In the rows, 128 means zero.
One turn sends every row of this set to another row. A few are shown first. Where does it send the rows asked after them?
geki: [131 138 132 106 142 117 165 147 128 147 105 128  85 128 125 101 100  99
 128]
bip: [126 143 147 110 149 163 154 144 118 107 135 117 129 173 129 130 103 120
 134]
pob: [118 133 130 131 157 148 152 134 129 109 161 129 138 175 140 121  90 125
 116]
soz: [133 124 129 118 135 141 163 141 129 103 132 113 128 185 141 121 100 122
 124]
Sizar: [114 134 127 103 124 141 158 163 111 125 106 134 109 143 120 101 123 122
 143]
Vesap: [111 136 147 111 141 146 149 168 103 120 105 133 106 158 126 115 106 114
 141]
sike: [103 127 140 124 149 139 158 155 113 102 132 127 119 175 139 111  90 124
 132]
Vakal: [126 149 122 132 158 169 152 127 133 129 165 126 130 154 127 135 112 121
 122]
bise: [134 143 109 127 139 159 142 124 136 144 160 147 138 134 120 117 125 123
 117]
minap: [137 135 121 106 129 130 154 185 138 144 128 123 101 144 120  90 100 102
 109]
mor: [125 137 107 123 160 115 140 152 138 159 149 160 130 134 131 106  96 112
  97]
gog: [115 145 144 110 178 120 144 120 142 132 130 158 122 156 121 118 112 111
 148]
vaban: [123 127 134 123 123 147 154 180 124 124 126 119  94 156 124  92  99 107
 123]
teseb: [142 136 126 129 134 164 151 150 145 124 167 113 121 164 125 109  97 111
 107]
gilal: [134 127 145 125 125 161 145 163 129 111 143 117 114 172 125 103  92 109
 118]
kadof: [126 129 155 117 136 134 157 138 115 121 105 126  91 149 128 106  93 103
 138]
mevod: [142 142 114 105 135 134 133 144 134 159 135 161 138 125 116 105 122 115
 109]
fak: [152 142 130 105 148 114 150 133 142 161 123 142 107 123 123 106  97  96
 107]
gudoz: [118 134 116 103 153 101 151 175 128 150 119 151 117 140 132  98  94 111
 109]
Lin: [103 130 127 106 148 115 164 176 115 123 113 132 106 158 135 100  94 118
 129]
subun: [114 146 144 107 178 116 144 125 141 134 125 159 120 153 121 116 112 109
 147]
mebel: [140 141 134 135 151 154 160 103 140 130 155 122 111 145 129 122  98 108
 121]
Migo: [143 125 112 141 140 131 132 132 142 150 151 156 135 151 135 118 105 112
  96]
sugu: [121 115 136 122 126 125 150 162 113 117 104 135 110 171 138 107 101 116
 129]
bal: [134 142 124 114 136 167 154 125 130 115 153 125 142 158 124 121 120 129
 129]
Rivum: [136 147 120 130 157 150 129 135 135 158 156 157 134 134 122 126 111 110
 104]
Tas: [132 143 113  87 131 124 154 165 128 149 112 143 122 128 117  98 123 116
 123]
Loz: [116 146 120  99 148 125 158 178 119 150 106 136 100 132 122 109 114 110
 128]
Zup: [139 136 155 117 144 149 161 117 128 109 130 112 110 163 130 119  90 108
 132]
nisi: [108 146 138 114 179 122 152 121 142 132 130 153 114 153 122 118 116 112
 153]
nedug: [148 139 131 133 151 137 140 111 142 155 147 147 114 128 124 115  97  99
 107]
Bov: [147 134 122 118 131 135 135 171 143 155 144 142 116 139 119  94  97  99
  95]
Ruv: [128 126 109 148 142 150 157 124 139 125 159 126 125 165 140 124 109 123
 115]
Muni: [140 134 116 139 134 155 140 153 146 148 167 134 116 142 122 103 102 105
  98]
Gabas: [124 132 143 108 125 160 149 143 112 106 122 130 130 164 124 111 115 126
 142]
pamef: [147 132 102 108 141 106 150 155 146 158 129 144 127 143 134 109 106 109
  97]
vofi: [117 149 137 104 181 117 153 121 147 135 132 152 122 154 121 118 114 111
 146]
val: [125 139 110 133 164 137 147 132 142 139 172 144 139 151 135 118  96 120
 101]
lib: [140 152 117  96 154 124 140 162 136 166 128 151 127 128 120 116 110 105
 104]
lor: [114 148 140 102 180 116 155 125 144 131 128 149 119 155 122 117 114 111
 150]
voni: [109 147 135 112 180 118 151 123 143 137 130 156 114 148 120 116 116 111
 149]
fulaf: [120 124 105 118 133 109 161 170 127 145 108 136  99 144 135 101 111 113
 119]

bise moves to mevod
Rivum moves to lib
Now find these:
voni moves to subun
Bov moves to minap
sugu moves to soz
Lin moves to sike
nedug moves to fak

One turn sends every row of this set to another row. A few are shown first. Where does it send the rows asked after them?
Vefi: [150  75 145 139 117 139 110 161 121 107 124 117 147 123 131 116]
Vib: [161 112 135 120 123 107  98 107 143 126 116 105 125 147 121  91]
bipum: [159 142 135 145 130 115 106 144 128 107  95  81 141 145 105 134]
voke: [168 100 142  93 133 112 115 132 148 126 132 105 123 139 124 104]
zive: [152  90 127 147 117 132 107 158 122  98 144 100 163 111 121 120]
Vurit: [158  95 126 149 119 142 117 149 117 114 137 108 153  98 120 131]
mude: [151 158 135 134 125 110 108 122 124 129 131 111 132 121 114 121]
Luguf: [135 126 128 155 120 129 103 144 146 128 143  87 157 104 105 112]
resup: [143 159 135 132 122 137 110 147 124 110 130 103 128 134 111 113]
rolig: [151  65 131 159 121 124 112 144 128 131 114 100 140 123 114 118]
migiz: [143 134 123 148 127 110 101 137 138 117 122  78 133 154  97  95]
Guvis: [153 148 155 123 127 125 129 136 128 103 110  94 148 116 118 135]
Tad: [162 123 147 101 125 124 109 150 119 110 114  83 128 115 110 147]
migu: [146 106 140 116 137 113 121 120 150 137 120  84 139 152 115  91]
Nitum: [162 104 150 134 139  97 115 139 125  99  92  73 147 130 108 100]
Nuvu: [141  85 126 155 124 112 113 157 126 127 140  87 161 117 110 134]
Semif: [149 122 152 136 116 106 105 153 120  95 100  76 120 118  98 124]
sak: [122 105 121 136 122 106 115 156 110 102 135 102 124 114  99 127]
neze: [154 137 128 145 126 101  93 124 130 133 111 104 121 149 109 109]
Nit: [158 133 142 108 124 116 114 106 138 122 136 112 136 119 126 103]
zeku: [149  78 121 113 151 114 122 144 112 110 119 114 148 136 123 106]
Nubi: [146 131 152  99 132 140 128 131 136 131 128 109 134 133 127 109]
mup: [153 139 150 110 121 117 122 144 134 108 145 114 121 109 118 114]
mam: [155 110 160 103 122 123 127 118 150 105 110  84 141 125 122 118]
murib: [162 104 139 124 124 112 104 126 148 109  95  71 135 154 109 117]
sed: [142  96 116 102 132 126 116 150 112 103 142 110 136 118 117 131]
Rak: [152 111 134 128 113 157  94 143 147 112 138 107 147 113 124 101]
kize: [140  70 143 147 124 119 115 160 125 136 118 105 145 130 121 130]
tumeg: [128  87 125 146 140  94 122 150 111 109 113 104 136 133 105 103]
Futil: [152  93 142 132 129 149  97 147 145 141 107 116 140 140 129 102]
tig: [135 107 137 159 135 120 107 147 143 159 112  96 150 131 110 113]
befa: [160  70 137 140 122 141 120 140 126 119 124 113 148 109 127 115]
Tos: [167 110 126 136 145  89 106 142 139 129 115  93 132 157 108  98]
vatuk: [175 104 146  99 147 115 120 137 125 114 106  80 154 126 121 123]
feka: [151  90 119 168 119 125 109 152 119 125 127  96 144 112 105 135]
numi: [153 149 134 152 132  95 112 154 124 112 128 102 129 128 102 107]

kize moves to Nuvu
migiz moves to resup
mude moves to Nit
Now find these:
bipum moves to Guvis
feka moves to Vurit
vatuk moves to Nitum
mup moves to voke
tumeg moves to sak
Rak moves to Futil

